Some points:
array([ 1.924,  1.172, -0.117,  0.517, -1.656,  0.734,  0.161, -0.631, -1.371,
       -1.447, -0.257, -0.372,  1.487, -0.151,  1.055, -0.726, -0.457, -0.842,
       -1.013, -0.297, -2.350,  1.089,  1.272, -0.253])
array([-0.856,  0.083, -0.529, -0.132,  0.861, -0.383,  2.422, -0.589, -1.597,
       -0.867, -0.582,  1.780,  0.376, -0.068, -0.378,  0.248, -1.983, -1.337,
        0.979, -0.066,  2.596,  0.243,  0.722,  1.019])
array([ 1.194, -0.911,  0.656,  0.555, -0.769, -2.063, -0.603,  1.012, -0.373,
       -0.625,  0.164, -0.141, -1.666, -0.380, -0.421,  0.143, -0.386, -0.638,
        0.103,  2.598, -2.119, -0.269, -1.631,  1.771])
array([ 0.060, -0.521, -0.453, -0.129,  1.424,  2.008, -1.750,  0.307, -1.759,
        0.635,  1.006,  0.621,  0.721, -0.553,  0.702, -0.700,  0.840, -0.327,
        0.117,  0.855,  0.509,  0.232, -0.766, -0.107])
array([-1.494,  1.985, -0.886,  0.428,  1.253,  0.762, -0.033, -1.127,  0.015,
        0.680,  0.179,  0.935, -0.478, -1.506,  0.354,  0.477, -1.073,  1.323,
       -1.197, -0.260, -1.662, -1.998,  1.147,  0.331])
array([ 0.054,  0.365, -1.675,  0.252,  0.282, -0.373,  1.522,  0.147,  1.732,
        0.436, -0.963,  0.659,  0.086,  0.077,  0.483, -0.354, -0.543,  0.332,
       -1.034,  0.231,  0.730, -1.338, -2.025, -0.656])
array([-0.051,  0.700,  0.088, -1.419,  0.339,  0.268, -0.182,  0.906,  0.734,
       -0.599,  0.829,  1.225, -0.862,  0.602,  0.074, -1.456,  0.972,  0.742,
        0.529, -0.277, -0.205, -1.446,  0.388,  0.001])
array([ 1.368,  2.180,  0.699, -0.044,  1.572,  0.335,  0.422,  2.310,  0.038,
        0.517, -0.006,  0.204, -1.365,  1.866, -2.617, -0.807, -0.869, -0.098,
       -0.194,  0.828,  1.116,  1.500,  0.165,  0.117])
array([-1.517,  0.812, -1.546, -1.843,  0.418,  0.847,  0.034, -0.692,  0.463,
        0.963, -0.692, -0.693, -0.862, -0.649, -1.082,  1.547, -1.095,  0.074,
        0.464,  1.021, -0.300,  0.087,  0.646, -1.332])
array([-0.283, -0.055, -0.033,  1.082, -0.535, -1.248,  2.287, -0.349,  0.146,
       -0.193,  1.167, -0.566,  0.260,  0.514,  1.248, -1.536, -0.020,  1.302,
        1.099,  1.615,  0.213, -1.116,  0.979, -1.574])
array([-0.659,  0.298, -0.577,  0.722, -0.777,  1.162, -0.011,  1.001, -0.506,
       -0.444, -2.039, -0.002,  0.247,  0.977, -1.005, -1.113, -0.340, -0.188,
       -0.030, -1.008,  0.152, -0.757,  0.576, -0.676])
array([-1.955,  0.634, -0.274, -0.410,  1.011, -0.736,  0.966, -0.960,  1.662,
       -0.031,  1.184,  0.593, -0.264,  1.089, -0.252, -2.086,  0.823, -0.424,
        0.233,  1.309,  0.503,  0.115, -1.396,  1.387])
array([-0.260, -0.380, -1.616,  1.529, -0.277, -1.869,  0.634,  1.566, -3.293,
        0.585, -0.705, -0.823,  1.172, -0.029, -1.020,  0.547,  0.911,  0.523,
        0.439, -0.239, -1.521, -0.227, -0.644, -0.006])
array([-0.376, -0.741,  1.058,  0.323,  0.757,  1.014,  0.770,  1.977,  1.262,
        1.901, -0.882,  0.588, -0.158, -0.093, -0.362, -1.164,  0.915,  0.052,
        0.908, -0.409, -1.835,  0.668,  0.026,  0.971])
array([-1.084, -0.271,  0.311, -0.773, -0.646, -1.619, -0.797, -1.086, -1.946,
        1.406,  0.898, -0.146,  0.763,  1.056,  0.126,  0.001, -1.987, -0.199,
        0.473, -1.670,  0.948,  0.038, -0.099,  0.241])
array([ 0.832, -0.091, -0.771,  1.146,  1.731,  0.390, -0.944, -0.460, -0.044,
       -0.252,  1.484, -1.684, -1.568,  0.272,  1.742,  0.980, -1.142, -0.647,
        2.206, -0.791,  0.174,  1.721,  0.421, -1.742])
array([ 0.100,  1.419,  0.901,  1.028,  1.083, -1.197, -0.787, -0.065, -0.179,
       -0.449, -0.105,  1.018,  1.469,  0.546, -0.569,  0.697,  0.443,  0.095,
        0.577,  0.431,  0.125, -0.044,  1.418, -0.505])
array([ 1.958, -0.324,  1.101,  0.298,  0.095, -0.080,  0.120,  0.144,  0.342,
        0.949,  0.123,  1.135,  1.529, -0.706, -1.071, -0.320, -0.228,  1.028,
        0.487, -0.475, -0.517, -0.837, -0.597, -0.595])
array([ 0.582,  0.421, -0.191, -0.550,  0.705, -0.325, -1.233, -0.370,  0.123,
       -1.741,  2.069,  0.449,  0.034, -0.023, -0.145,  0.817,  0.011,  0.829,
       -0.502, -1.065, -0.159, -1.042,  0.609,  1.399])
array([ 0.434, -1.273, -1.811, -1.167,  0.078, -0.305, -1.095,  1.177,  1.518,
       -0.756, -1.144, -0.991,  1.212, -1.410,  1.017, -0.880,  1.401, -0.824,
        1.126,  0.783,  1.968, -1.266,  1.236, -1.605])
array([ 0.282,  0.063,  0.598,  0.410, -0.039, -0.137,  1.905,  0.319,  1.005,
        0.890, -0.746, -0.818, -0.383,  0.174,  0.397,  1.013,  0.735,  0.252,
       -0.334, -0.567, -0.232,  0.956, -0.288, -0.327])
array([ 0.897, -2.236,  2.210, -1.137,  0.243,  0.111,  1.350,  0.829, -1.386,
       -1.035,  0.785,  0.634, -0.603, -1.350,  0.724,  0.197, -0.047, -0.828,
       -1.347, -0.107,  0.999, -1.202,  0.120, -1.256])
array([ 0.734,  0.601, -1.267,  2.290,  0.131,  0.976, -0.554, -0.959, -1.207,
       -0.120, -0.389,  0.660, -0.231, -0.356,  1.155,  0.372,  1.323, -0.613,
       -0.075,  0.829,  0.839,  1.798, -0.421,  0.035])
array([-0.381, -0.582, -0.024,  1.268, -1.612,  0.502, -0.600,  0.442, -0.067,
       -0.300,  2.979,  0.188, -0.755,  0.869, -0.691,  0.023,  0.642, -0.211,
        0.574,  0.300, -0.831, -0.318, -0.810, -0.773])
array([ 0.858, -0.965, -1.381,  0.141,  0.342, -0.224, -0.750,  2.024,  1.161,
       -0.058,  1.726, -1.584,  0.031, -0.583,  0.298, -2.048, -1.942,  1.536,
       -2.114,  0.253, -0.013,  0.768,  0.013, -0.534])
array([-1.562,  1.350,  1.047, -1.024, -1.595,  2.055,  1.034,  0.165, -2.129,
        0.765, -1.745, -0.011, -0.741, -0.084,  2.043, -0.027, -1.156, -0.485,
        1.660, -0.816, -2.057, -1.522, -0.336,  0.908])
array([-1.503, -1.124, -0.190,  1.005,  1.104,  0.655,  0.848, -1.553,  0.416,
       -0.870,  0.057, -1.288, -1.563,  0.214, -1.562,  0.350,  1.565, -1.342,
       -2.603,  0.839, -1.838, -0.090,  0.127, -0.992])
array([ 1.502, -1.720, -1.173,  1.277, -0.313, -0.119,  0.346,  0.395,  1.520,
        0.830, -0.324,  0.280, -1.170, -0.034,  0.117,  0.435, -1.019, -0.344,
        0.139, -1.646,  1.416, -1.650, -0.282,  2.237])
array([-0.678,  0.323,  1.269, -2.041, -0.190,  0.220,  0.933, -1.411,  0.831,
        1.823,  0.625,  0.589,  0.549,  0.182, -1.929,  0.547,  0.326, -1.231,
       -0.451, -0.357,  0.514,  0.117,  0.155,  0.059])
array([-1.310, -0.556,  2.422,  1.296,  0.002, -0.510,  0.312, -0.994,  0.067,
       -0.774, -1.085,  0.399,  0.154,  0.234, -0.797,  0.163, -0.783,  1.138,
        0.549, -1.406,  1.327, -0.184, -0.562, -0.036])
array([ 0.544,  1.590, -0.703,  0.172, -2.299,  1.311,  1.906, -0.295,  0.326,
       -0.927,  0.800,  0.094,  0.776, -1.075, -1.015,  0.243,  0.095, -2.178,
        0.891,  0.526,  0.620,  0.115, -0.655,  1.013])
array([-0.443, -0.107,  0.221, -1.549,  0.428, -0.805, -1.464, -0.004, -0.350,
        1.225, -1.792, -0.035, -0.852,  0.780,  0.354, -0.140, -0.029, -0.941,
       -0.705,  1.058,  0.276,  1.564,  0.986,  0.283])
array([ 2.453, -1.185, -0.421,  0.660, -3.528, -0.443, -0.350, -1.648, -0.787,
        0.668, -0.389,  1.339, -1.460,  0.158, -1.247, -0.157,  0.143,  0.869,
       -0.927,  0.265, -0.121,  1.000,  1.199, -1.285])
array([ 0.658,  0.578, -1.265, -1.688,  0.720, -0.241,  1.279, -0.859, -0.526,
        0.470,  0.475, -1.369,  0.352, -0.532,  1.245, -0.741,  1.086,  0.343,
       -0.335, -1.898,  0.496,  1.714, -0.659, -0.029])
array([-1.875,  1.334,  1.291,  0.753, -1.984,  0.264, -1.940,  0.039, -0.685,
        0.369,  0.314, -0.055, -0.095,  0.192,  0.623, -0.503, -0.045,  0.270,
       -1.520,  0.768,  1.147, -0.547, -0.396, -0.141])
array([ 0.078, -0.574,  0.508, -0.734,  0.413, -0.227, -0.153, -1.169,  1.204,
       -1.024, -1.078, -0.249,  1.414, -0.018, -0.119,  1.563, -2.503,  1.011,
        0.534,  0.625, -0.018,  0.873, -0.737, -0.391])
array([-0.075,  1.648,  0.156,  0.097,  0.852, -1.579, -1.268,  0.588,  1.729,
       -0.048,  0.118, -1.319,  0.322, -1.159,  0.850,  0.541,  0.786, -1.474,
       -0.662, -2.133, -0.072,  1.346,  0.670,  0.470])
array([ 0.372, -1.812, -1.321, -1.012,  0.039,  0.854, -0.147,  0.101,  0.654,
       -0.469, -0.633,  0.218,  0.993,  2.139, -0.810,  0.186, -0.300,  0.529,
        1.288, -0.836, -0.889,  1.202,  0.699,  0.247])
array([-0.379,  0.682,  0.243, -0.103,  0.206, -0.386, -0.899,  0.232,  0.530,
        0.600,  0.132,  1.232, -0.225, -0.931, -1.142,  0.557,  0.588, -0.233,
        0.662, -1.144,  0.144, -1.064, -0.007, -0.849])
array([-1.936, -0.587,  0.877,  0.589,  0.748, -0.123, -1.774, -0.402, -0.542,
       -1.744, -0.811, -0.424, -0.032, -2.185, -1.193, -1.446,  0.471,  0.598,
        0.663,  0.042, -1.151,  1.427, -1.193,  0.956])
array([-1.233,  0.142,  0.425, -0.321, -0.578,  0.699, -0.528,  0.415, -0.838,
        0.586, -0.278, -2.183, -0.211, -0.560, -0.331,  1.489,  2.685,  2.561,
        0.230,  1.075,  0.380,  0.095,  1.196,  1.717])
array([ 1.281,  0.097,  0.452, -1.436,  0.235, -0.001, -0.483, -1.303,  0.628,
        1.195, -0.127,  0.411, -0.470, -1.418,  1.095, -0.454, -0.050,  0.379,
        0.454,  1.301, -0.001, -0.329,  0.080,  0.478])
array([ 1.287, -1.287,  0.860,  0.854,  0.242,  0.544, -0.701, -1.265,  0.673,
        1.067, -0.591, -1.746,  2.015,  2.517,  1.214, -0.672,  0.327, -1.161,
       -0.347,  0.607, -0.536, -1.692,  1.050,  1.788])
array([ 0.170, -0.035,  0.205, -0.091,  0.195, -1.249,  0.599, -0.564,  1.272,
       -1.957, -0.664,  2.135, -1.515,  1.544,  1.356,  0.964,  0.352,  0.768,
       -0.526, -1.299,  0.662, -0.102, -0.325, -1.054])
array([-1.005, -1.364, -0.125, -0.679, -0.135,  0.313,  0.834,  2.141,  0.285,
       -0.442,  0.480,  1.983,  1.377, -0.119,  1.312,  1.854,  0.227, -1.246,
       -1.082,  0.567, -0.016,  1.427,  0.408,  0.432])
array([ 1.292,  0.226,  0.748, -0.413, -0.576,  0.216, -1.639,  0.517, -0.754,
       -1.387,  0.433, -2.870,  0.186, -0.030,  0.173,  1.374,  0.331,  1.255,
       -0.386,  0.042,  0.589, -1.057, -2.477, -1.144])
There is one direction along which these points spread out most. How far along it is each point below, from 0 to 99? The average is 50, and the first point in the table lies past the average. One standard deviation of the points above along it is 16.
array([ 0.544,  1.590, -0.703,  0.172, -2.299,  1.311,  1.906, -0.295,  0.326,
       -0.927,  0.800,  0.094,  0.776, -1.075, -1.015,  0.243,  0.095, -2.178,
        0.891,  0.526,  0.620,  0.115, -0.655,  1.013]) >> 39
array([-1.494,  1.985, -0.886,  0.428,  1.253,  0.762, -0.033, -1.127,  0.015,
        0.680,  0.179,  0.935, -0.478, -1.506,  0.354,  0.477, -1.073,  1.323,
       -1.197, -0.260, -1.662, -1.998,  1.147,  0.331]) >> 40
array([ 0.282,  0.063,  0.598,  0.410, -0.039, -0.137,  1.905,  0.319,  1.005,
        0.890, -0.746, -0.818, -0.383,  0.174,  0.397,  1.013,  0.735,  0.252,
       -0.334, -0.567, -0.232,  0.956, -0.288, -0.327]) >> 45
array([ 1.958, -0.324,  1.101,  0.298,  0.095, -0.080,  0.120,  0.144,  0.342,
        0.949,  0.123,  1.135,  1.529, -0.706, -1.071, -0.320, -0.228,  1.028,
        0.487, -0.475, -0.517, -0.837, -0.597, -0.595]) >> 49
array([-1.875,  1.334,  1.291,  0.753, -1.984,  0.264, -1.940,  0.039, -0.685,
        0.369,  0.314, -0.055, -0.095,  0.192,  0.623, -0.503, -0.045,  0.270,
       -1.520,  0.768,  1.147, -0.547, -0.396, -0.141]) >> 61
array([ 2.453, -1.185, -0.421,  0.660, -3.528, -0.443, -0.350, -1.648, -0.787,
        0.668, -0.389,  1.339, -1.460,  0.158, -1.247, -0.157,  0.143,  0.869,
       -0.927,  0.265, -0.121,  1.000,  1.199, -1.285]) >> 64
array([ 1.287, -1.287,  0.860,  0.854,  0.242,  0.544, -0.701, -1.265,  0.673,
        1.067, -0.591, -1.746,  2.015,  2.517,  1.214, -0.672,  0.327, -1.161,
       -0.347,  0.607, -0.536, -1.692,  1.050,  1.788]) >> 60
array([-0.260, -0.380, -1.616,  1.529, -0.277, -1.869,  0.634,  1.566, -3.293,
        0.585, -0.705, -0.823,  1.172, -0.029, -1.020,  0.547,  0.911,  0.523,
        0.439, -0.239, -1.521, -0.227, -0.644, -0.006]) >> 72
array([-0.051,  0.700,  0.088, -1.419,  0.339,  0.268, -0.182,  0.906,  0.734,
       -0.599,  0.829,  1.225, -0.862,  0.602,  0.074, -1.456,  0.972,  0.742,
        0.529, -0.277, -0.205, -1.446,  0.388,  0.001]) >> 42
array([ 1.194, -0.911,  0.656,  0.555, -0.769, -2.063, -0.603,  1.012, -0.373,
       -0.625,  0.164, -0.141, -1.666, -0.380, -0.421,  0.143, -0.386, -0.638,
        0.103,  2.598, -2.119, -0.269, -1.631,  1.771]) >> 75
array([ 0.832, -0.091, -0.771,  1.146,  1.731,  0.390, -0.944, -0.460, -0.044,
       -0.252,  1.484, -1.684, -1.568,  0.272,  1.742,  0.980, -1.142, -0.647,
        2.206, -0.791,  0.174,  1.721,  0.421, -1.742]) >> 64
array([-0.381, -0.582, -0.024,  1.268, -1.612,  0.502, -0.600,  0.442, -0.067,
       -0.300,  2.979,  0.188, -0.755,  0.869, -0.691,  0.023,  0.642, -0.211,
        0.574,  0.300, -0.831, -0.318, -0.810, -0.773]) >> 69
array([-0.659,  0.298, -0.577,  0.722, -0.777,  1.162, -0.011,  1.001, -0.506,
       -0.444, -2.039, -0.002,  0.247,  0.977, -1.005, -1.113, -0.340, -0.188,
       -0.030, -1.008,  0.152, -0.757,  0.576, -0.676]) >> 44
array([-1.005, -1.364, -0.125, -0.679, -0.135,  0.313,  0.834,  2.141,  0.285,
       -0.442,  0.480,  1.983,  1.377, -0.119,  1.312,  1.854,  0.227, -1.246,
       -1.082,  0.567, -0.016,  1.427,  0.408,  0.432]) >> 39
array([ 0.734,  0.601, -1.267,  2.290,  0.131,  0.976, -0.554, -0.959, -1.207,
       -0.120, -0.389,  0.660, -0.231, -0.356,  1.155,  0.372,  1.323, -0.613,
       -0.075,  0.829,  0.839,  1.798, -0.421,  0.035]) >> 64
array([ 0.434, -1.273, -1.811, -1.167,  0.078, -0.305, -1.095,  1.177,  1.518,
       -0.756, -1.144, -0.991,  1.212, -1.410,  1.017, -0.880,  1.401, -0.824,
        1.126,  0.783,  1.968, -1.266,  1.236, -1.605]) >> 57
